0: [119 136 110  68  80 128 113 136]
1: [111  69 111 193 129 178 117  92]
2: [108 152 147 159 113 178 136  74]
3: [138 147 109  66 114  79 122 155]
4: [109 149 151 136 133 147 127 114]
5: [108 156 174 148 139 141 141  68]
6: [138 104 135 126 137 149 124 126]
7: [118 155 125 110 101 120 118 127]
8: [141 149  99  95 119  94 110 154]
9: [121 119 145 133 131 128 125 164]
10: [114 159 164 122 112 136 115 130]
11: [126 173 167  96 117 100 141 116]
12: [174  75 104 198 185 130 133 145]
13: [122 170 153 112 108 129 139 103]
14: [125  95  42  78  60 144  78 126]
15: [ 91 113 116 152 146 115 156 130]
16: [100 123 134 167 124 167 129  75]
17: [138  89 117 175 171 132 146 117]
18: [114 118  97 130 112 180 139 152]
19: [114 116 123 139 141 127 139 142]
20: [ 90 208 127 118 103 106 135 108]
21: [126 126 114 147 158  99 168 182]
22: [112 156 158 145 113 151 139  87]
23: [141 120 144 124 135 130 121 132]
24: [146 112 119  91  82 128 110 132]
25: [124 173 176  95 101 148 122 124]
26: [145 163 221 157 220 122 139  80]
27: [110 144 166 154 128 142 136  74]
28: [120 154 134  80 106 141  99  95]
29: [110 118  94 144 154  93 147 168]
30: [104 121 123 107 164  95 143 180]
31: [119  83 148 187 156 166 157 113]
32: [135 194 168  98  95  93 122 128]
33: [162 105 123 126 124 122 125 124]
34: [144  75  79 131 153 123 130 153]

[131 134 124 107 100 129 115 122] 7 24 23 0 28
[124 134 105 107 121 109 126 159] 8 7 19 9 3
[141  81  69 103 130 100 131 197] 34 29 30 8 21
[139 110  98 101 108 127 120 146] 24 33 8 0 23
[128 172 120  75  91  59 124 161] 3 8 32 7 0
[109 111  73 129 157  88 160 177] 29 21 30 34 15
[122 143 168 130 108 159 109 137] 10 4 25 23 9
[117 132 148 125 119 133 126 160] 9 23 10 19 7
[132  86 110 180 174 116 139 129] 17 12 15 19 34
[141  85  91 120 116 118 129 163] 34 33 19 24 9
[122 122 119 131 133 126 133 149] 19 9 23 6 15
[138 166 228 154 203 111 131  80] 26 5 27 4 22
[141 128 111 104 164  92 142 175] 30 21 29 8 19
[135 156 167 105 143 100 128 138] 11 10 23 32 13
[125 118 135 154 112 152 140  93] 16 22 27 2 4
[140 123 130  88  79 118  89 119] 24 0 28 7 8
